(in the rows, 100 means zero)
Families of rows that turns and mirrors carry onto each other, the same ones carrying the whole set onto itself: the rest of each named row's family, in list order:
4 families of 8 rows:
nez: [106,101,111,94,109,104,123,97,87,98,88,89,101,92,62,71,103,112,102,88,97,99,95,85,109]
zib: [93,100,83,102,79,99,94,103,112,111,100,116,91,100,119,131,82,88,102,104,115,102,86,115,96]
soker: [82,90,89,102,91,101,72,111,105,110,97,103,105,99,132,132,96,103,102,107,105,92,99,109,95]
nikeb: [106,108,127,90,100,107,117,96,85,85,88,112,108,93,66,79,101,104,105,82,103,107,96,88,110]
sir: [101,102,111,90,114,104,124,84,86,99,95,91,102,84,70,73,99,111,103,95,96,94,101,84,114]
Mezus: [99,108,112,92,116,101,121,82,85,73,90,91,104,93,84,82,92,118,106,80,91,88,103,94,122]
didop: [107,103,116,99,111,106,121,109,86,73,82,84,106,109,82,73,111,114,96,95,95,106,101,88,112]
dufu: [85,111,82,114,101,98,74,111,114,102,104,108,101,111,121,132,85,101,109,90,105,106,107,107,93]
rivu: [84,93,94,103,92,104,68,114,108,116,95,113,107,101,125,129,98,100,97,107,106,101,97,107,89]
fab: [92,92,92,105,91,100,76,108,106,112,95,111,109,107,123,133,97,105,92,107,105,101,93,118,81]
vived: [106,104,113,99,114,99,120,95,85,91,97,84,109,100,62,76,100,117,105,84,96,100,102,87,104]
vef: [93,90,88,100,94,101,81,104,110,106,96,116,101,105,125,135,97,98,97,111,102,114,91,118,86]
Tapo: [107,101,112,88,105,93,119,98,85,95,86,86,97,92,67,72,105,118,92,89,97,96,105,91,114]
kazor: [106,105,116,93,110,90,114,100,82,92,94,84,104,98,67,76,106,120,96,86,97,98,113,89,112]
Kadel: [98,109,119,86,106,112,117,92,89,85,87,103,100,84,81,80,105,112,114,79,98,95,103,82,126]
foget: [101,105,113,96,120,98,122,83,83,93,103,87,109,92,67,78,98,114,106,92,95,93,108,88,109]
fava: [103,106,118,89,115,89,115,88,81,94,99,92,108,90,67,75,104,116,97,93,98,97,118,90,111]
misal: [89,88,89,103,90,98,79,106,104,108,98,101,107,107,130,136,95,108,98,106,104,91,96,118,89]
bupug: [90,111,88,104,95,102,84,94,114,112,109,120,99,96,123,137,89,95,108,100,110,104,106,110,94]
vapev: [107,100,117,90,104,108,132,97,85,82,83,95,101,94,85,72,107,105,92,107,100,101,93,90,117]
Dul: [105,102,114,85,111,93,121,86,84,98,92,94,99,85,70,72,102,114,90,97,99,94,108,92,116]
sif: [93,98,86,112,89,107,78,101,115,118,97,112,108,118,110,119,94,92,101,116,119,113,96,106,81]
vomez: [89,87,84,102,92,95,83,108,108,97,98,103,97,109,130,136,95,102,104,108,102,106,94,117,92]
Vume: [87,95,75,110,93,104,83,97,117,109,100,87,98,113,128,124,94,105,114,112,110,93,103,105,99]
leda: [105,111,122,99,122,104,119,94,84,74,97,90,114,104,85,82,113,117,102,95,96,104,119,89,109]
telip: [107,107,119,96,110,96,121,86,81,72,89,99,112,102,69,83,88,112,99,83,97,100,96,102,107]
med: [85,98,83,108,88,111,75,106,117,119,100,104,100,108,120,120,101,94,113,115,118,104,105,95,98]
nen: [88,100,79,111,85,95,82,120,112,100,96,101,95,111,118,125,78,95,103,95,108,105,87,110,96]
sufet: [106,106,122,89,115,107,129,82,83,84,97,101,108,90,88,80,111,107,98,109,99,98,111,90,115]
Mimu: [85,94,91,100,97,103,72,110,109,107,99,119,101,101,127,132,100,95,102,111,104,113,99,108,92]
mugol: [96,96,77,114,92,100,85,92,114,107,98,97,106,122,117,125,86,103,100,115,112,103,95,118,83]
per: [81,90,87,103,95,99,74,114,110,98,101,105,99,105,132,133,97,99,109,109,102,106,100,107,97]

The rest of the family of med: didop, vapev, sif, Vume, leda, sufet, mugol
The rest of the family of vived: nez, sir, vef, foget, vomez, Mimu, per
The rest of the family of fava: soker, rivu, fab, Tapo, kazor, misal, Dul

Families of rows that turns and mirrors carry onto each other, the same ones carrying the whole set onto itself: the rest of each named row's family, in list order:
4 families of 8 rows:
Fibu: [118,117,112,72,122,88,112,100,96,81,89,98,121,88,92,109]
Dera: [90,86,97,105,94,111,86,92,92,121,110,115,97,87,102,102]
fatoz: [113,102,73,110,85,90,91,111,118,114,95,114,111,108,106,93]
suge: [84,78,84,101,93,113,93,88,110,94,111,113,99,87,101,104]
didi: [121,82,94,90,120,108,111,96,102,80,90,110,102,86,120,97]
sem: [109,115,120,75,95,90,127,100,89,83,85,90,113,84,98,109]
fip: [94,116,117,87,84,92,93,88,94,114,107,97,119,90,91,120]
Lubi: [97,118,87,105,87,92,120,70,117,116,86,108,107,103,85,117]
banu: [95,86,90,101,97,118,94,96,100,112,115,109,99,92,97,80]
pode: [111,86,99,98,117,99,109,95,77,95,94,111,89,89,123,93]
renuk: [117,88,90,89,120,105,120,106,93,81,95,100,88,85,112,85]
ded: [96,104,106,93,118,116,109,129,113,97,86,114,95,114,123,104]
zomiv: [95,104,108,89,126,99,103,119,109,96,78,104,85,119,117,96]
ril: [98,102,91,99,116,92,99,138,106,97,85,101,99,107,122,96]
muz: [112,83,97,82,114,102,121,108,83,87,94,100,90,95,114,85]
vopo: [93,84,87,103,96,119,94,101,111,106,113,107,94,82,94,88]
Debot: [117,117,110,74,102,87,125,100,98,78,91,85,113,86,93,105]
tum: [82,121,107,91,118,94,134,96,102,101,76,90,97,100,98,125]
negik: [94,115,106,86,79,101,98,96,115,104,109,92,118,83,77,109]
sok: [98,127,79,101,86,89,127,83,103,105,96,115,109,107,80,114]
dum: [103,105,87,100,78,101,96,103,120,100,99,124,102,125,109,96]
muk: [92,95,93,84,124,95,107,123,104,97,74,98,91,116,118,96]
Tibu: [92,120,113,94,78,106,100,88,106,109,106,98,122,81,81,104]
kulo: [117,116,118,79,108,82,117,92,79,90,91,93,112,93,112,111]
Rasag: [95,124,84,109,86,93,113,77,119,115,81,105,119,96,88,111]
sovit: [110,102,88,104,93,98,89,92,122,112,89,120,95,122,104,88]
nad: [91,125,98,93,127,103,140,109,97,103,83,105,103,96,95,121]
tir: [101,118,74,109,85,85,124,91,111,116,92,96,121,91,93,120]
Vege: [84,119,100,89,110,89,133,101,104,97,65,89,105,94,101,125]
devu: [84,119,92,98,116,87,132,118,99,99,83,84,108,91,110,122]
tefez: [102,101,77,103,100,100,86,98,120,114,91,113,105,119,105,82]
dutat: [82,114,102,82,93,92,93,91,105,96,110,99,118,88,72,117]

The rest of the family of dutat: Fibu, suge, didi, ded, sok, dum, nad
The rest of the family of ril: Dera, fatoz, fip, pode, kulo, tir, devu

